Each path is a new rotation, seen through one point. The rows after it are directions, each followed by how far the rotation turns it, in degrees a step (0 if it stays put).
Each turn is a multiple of 5 degrees from 10 to 175, or 0.
Each row of a path follows its step; steps can be skipped.

step 7: [ 1.39  1.06 -0.36  1.33 -3.60 -2.01 -0.69  1.03  1.50 -2.29 -0.36 -0.85
 -1.74 -1.34  0.89  1.33  0.04  1.41 -1.60  0.76 -1.07 -1.79  1.86  0.42
 -0.19  1.64 -3.57  0.78 -0.84 -0.48 -1.46  0.64  0.48 -2.30 -1.53  1.07
  0.63  1.43 -0.26  3.33  0.85 -0.57 -1.21 -1.00 -1.65 -1.04  0.96  0.81
 -0.69 -2.41  0.45 -2.31  2.26  1.03  0.27 -1.29 -0.08 -0.49]
step 8: [ 2.08 -0.79  0.78  0.95 -1.90 -0.44 -0.08  2.23  2.86 -1.38  0.66  0.37
 -0.35 -1.11  0.22  2.58  0.89  0.73  4.22 -0.14  0.17  0.71 -0.52  0.44
 -1.56  0.41 -1.13  1.38 -1.31 -1.66  1.41 -1.26  1.21 -2.63 -0.81  0.18
  1.63  2.06  1.80  2.60 -0.89  0.04  1.04  0.95  0.63 -1.27  0.16 -0.86
 -0.80 -1.57  0.71 -0.95 -1.59 -0.96  2.48  0.48 -1.43 -2.88]
step 10: [-0.08  2.31 -1.63  0.26 -1.15 -0.54 -1.85  1.09  2.12  1.65 -0.16  1.83
 -0.59  1.58  1.01  2.21 -0.81 -0.68  0.70  0.00 -0.95  1.11  1.72  1.25
 -0.93 -0.11 -2.09 -2.38 -1.67  1.39  1.08  0.62  1.31 -1.98  0.16  0.88
  2.31  1.50 -1.98 -0.18  0.42  1.63  2.52 -0.49 -3.49  0.31 -1.43  1.69
 -1.40 -0.02 -0.43  0.43  1.01 -0.43 -2.49  1.76  0.22 -2.79]
step 12: [-0.09  2.12 -1.07  2.58 -2.33 -2.41 -1.93  1.78  1.47 -0.76  1.67  1.70
 -1.76  1.23 -0.65  0.41 -0.12 -2.62  0.14  0.34 -0.74 -0.06 -2.34 -0.07
 -0.43 -1.62  0.23 -0.09 -1.24  0.77  0.78 -1.95 -2.14  2.09  0.48  0.13
  0.60 -0.93 -0.12  2.35 -0.90  3.28 -1.41 -0.77 -0.80  0.22 -1.51  0.63
 -0.41 -0.92 -1.37 -1.94  1.51  3.27  1.95 -0.75 -0.51 -0.39]
step 17: [ 1.91  0.05 -0.12  1.49 -0.84 -2.37 -0.88  1.31  1.37  0.94 -0.74  0.03
 -1.26  1.67 -0.98  1.06 -1.07 -1.92 -0.51  0.28 -0.89  2.27 -4.33 -1.93
 -1.33  1.26 -1.67 -0.86  0.18 -0.49 -0.90 -2.04 -0.03 -0.50 -0.63  1.97
 -1.08 -0.77 -1.85 -0.16  0.04 -0.81  2.08 -0.80  3.32  0.25  3.45 -1.07
  0.54  0.72  1.99 -2.02  0.71  0.80  1.45  1.50 -0.23  0.58]
step 19: [ 0.22 -0.88  1.01 -0.21  1.54  0.84  0.06  1.86  0.97 -2.24  1.73 -2.30
 -0.12 -0.84  0.10  1.81 -5.48 -0.46  0.32 -0.48 -2.81 -0.45 -1.50 -1.73
  0.18 -0.26 -1.68 -2.15 -1.59  0.85  1.81 -0.80  0.33 -2.26 -1.12  0.04
  1.76 -1.67 -0.15  1.12  0.86 -2.31  2.19 -1.20  0.27 -0.26 -0.72 -0.26
 -2.12  0.57 -1.83 -0.73 -1.26 -0.37 -0.37  0.16 -0.08  0.88]
step 25: [ 1.35 -0.81 -0.88  2.69 -3.35 -1.08  1.31  0.08  0.43 -1.39  0.27 -0.13
 -0.23 -0.82  1.36  0.72  0.11  0.75  1.03 -0.53 -0.78  0.10 -0.09 -0.94
 -1.22  1.26 -3.42 -0.70  2.24 -0.59  0.63  0.01  1.15  3.70  0.11  1.51
 -3.74 -0.46  0.60  0.24  1.60  3.41  3.41  0.41 -1.72 -0.26 -0.04  0.28
  0.64 -1.71  0.72 -1.41 -0.63 -0.23  0.53  0.33 -0.45 -1.25]
step 27: [ 0.97  0.11 -1.45 -0.19 -0.12  0.13  0.32  1.26  0.60  0.66  2.23  1.29
  3.17 -0.11 -1.67  2.56 -2.80 -0.30 -0.63  0.85 -2.88 -1.34  0.06  0.10
 -0.25  0.85 -0.88 -1.28 -0.22 -0.78 -0.78  0.47 -0.78  0.58  0.33 -0.68
 -2.34  0.35 -1.75 -1.03 -0.63  1.10  0.99 -0.69 -2.93  4.80  0.90 -0.88
  0.57  2.08 -2.67 -1.19  0.37 -1.15  1.80 -0.60  0.40 -1.42]
step 31: [-1.57  1.36 -0.33 -0.64 -0.28  1.10  1.21 -0.26  0.75 -2.28  2.11 -0.04
  2.16  0.65 -1.25 -0.62  1.91 -1.55  3.15  0.57  1.77  2.89 -2.48 -2.07
 -0.02  2.46 -0.32 -3.11  0.99 -1.95 -0.66  1.33  0.28 -1.95 -0.08 -1.42
  1.00 -0.71 -1.89 -0.14  2.66 -1.58 -0.05  0.28  1.13  1.51  0.63  0.31
  0.23  1.51 -1.21  0.20  0.43 -0.08  0.41 -1.79  0.25 -2.63]
step 36: [ 1.61 -0.60 -0.39  1.25 -2.56  1.00  1.04  0.40  0.31 -2.89  0.58 -2.89
  0.78 -1.14  0.56  0.46 -2.06  0.87  0.31 -1.82 -1.64  1.16 -0.21 -1.29
 -1.24  2.04 -0.14 -0.86  0.56 -0.64  0.86 -0.97  0.73 -0.21  1.09 -0.55
 -0.02  2.98 -1.33 -0.25  2.80  0.99 -3.53  0.90 -0.51 -0.13  1.14 -1.95
 -1.56  0.27 -2.15  2.29  0.03 -2.59 -1.66 -0.98  1.43 -1.62]
[ 0.05 -0.06 -0.35  0.56  0.45 -0.40 -0.47 -0.73  0.12 -0.18  0.24  0.20
 -0.88 -0.06 -0.62 -0.05 -0.16 -0.18 -0.53  0.10 -0.17  0.15  0.00  0.98
 -0.04 -0.51  0.12  0.68 -0.15 -0.10 -0.41  0.14 -0.53  0.00  0.61  0.42
  0.36  0.36 -0.13  0.04 -0.20  0.09  0.25 -0.32  0.27  0.39  0.83  0.06
 -0.45  0.78  0.41 -0.32  0.79 -0.09  0.27 -0.29 -0.11  0.50] -> 65
[-0.05 -0.44  0.05 -0.39  0.77 -0.62  0.14 -0.14 -0.48  0.17  0.07 -0.08
  0.41 -0.19 -0.23  0.17 -0.10 -0.23 -0.04 -0.52 -0.74 -0.53  0.59  0.27
  0.36  0.58 -0.40  0.53 -0.48  0.27  0.21  0.06 -0.08 -0.30 -0.76  0.37
  0.39  1.15 -0.30 -0.18 -0.52  0.20  0.39 -0.56 -0.39  0.29 -0.51  0.10
 -0.11 -0.16  0.17  0.16 -0.72  0.04  0.29 -0.30  0.31 -0.46] -> 130
[-0.02 -0.07  0.00 -1.20 -0.18  0.67 -0.28 -0.04 -0.19 -0.43  0.09 -0.05
  0.31  0.25 -0.06 -0.06 -0.15 -0.01 -0.28  0.00  0.11  0.16  0.34  0.13
 -0.38  0.11 -0.14  0.02 -0.50  0.30 -0.11  0.28 -0.32 -0.07  0.20 -0.26
  0.29 -0.30 -1.64 -0.28  0.40 -0.38  0.12  0.53 -0.25  0.51  0.18  0.59
 -0.05  0.93 -0.15 -0.28 -0.26 -0.41 -0.49  0.43 -0.15 -0.32] -> 85
[-0.37 -0.27 -0.05 -0.33  0.39 -0.59  0.41 -0.17 -0.08  0.46  0.42  0.89
 -0.03  0.33  0.44 -0.78  0.14 -0.22 -0.51  0.03  0.09 -0.12 -0.88 -0.19
  0.37  0.21  0.21  0.47  0.60  0.11  0.06 -0.40 -0.04 -0.60 -0.14 -0.14
 -0.05 -0.43 -0.20 -0.75  0.47 -0.29  0.57  0.14 -0.28 -0.18  0.39 -0.27
  0.25  0.28 -1.02 -0.38  0.07  0.59  0.47 -0.33  0.14 -0.18] -> 25
[-0.07 -0.10 -0.79 -0.12 -0.27 -0.38  0.57  0.11  0.56 -0.01 -0.43  0.57
 -0.20  0.31  0.02 -0.52 -0.79 -0.42  0.53  0.03  0.32 -0.41 -0.70 -0.20
 -0.11 -0.85 -0.07  0.25 -0.91  0.38  0.67 -0.09 -0.17 -0.45  0.19  0.34
  0.47 -0.28 -0.16  0.50 -0.31 -0.10  0.50  0.05  0.23 -0.18 -0.44  0.15
  0.14 -0.23  0.54  0.21 -0.21 -0.15 -0.31  0.56  0.65  0.25] -> 160
[ 0.39 -0.23  0.04 -0.18 -0.48 -0.76 -0.54 -0.20 -0.34 -0.09 -0.26  0.02
  0.71  0.23 -0.48  0.07 -0.31  0.73  0.26  0.85 -0.39 -0.12 -0.32 -1.04
 -0.15 -0.71 -0.26  0.47 -0.08 -0.12 -0.50 -0.10  0.56 -0.31  0.15  0.65
 -0.35  0.40  0.43 -0.42 -0.13 -0.71 -0.32  0.24 -0.65 -0.03  0.48  0.06
 -0.43  0.27  0.08 -0.11 -0.33 -0.09 -0.17 -0.09 -0.25  0.05] -> 35
[ 0.72 -0.26  0.41  0.71  0.40 -0.43 -0.13  0.06 -0.03  0.66 -0.40  0.55
 -0.38 -0.57 -0.29  0.77  0.08 -0.67  0.21  0.12  0.19  0.17  0.26 -0.28
  0.34  0.01 -0.16  0.24  0.56 -0.40  0.34  0.65  0.75 -0.08  0.09 -0.22
  0.19 -0.19 -0.34  0.09  0.72  0.12  0.45  0.34  0.00  0.43  0.14 -0.03
  0.16  0.02  0.21 -0.79 -0.73 -0.04 -0.60  0.67  0.11  0.11] -> 45
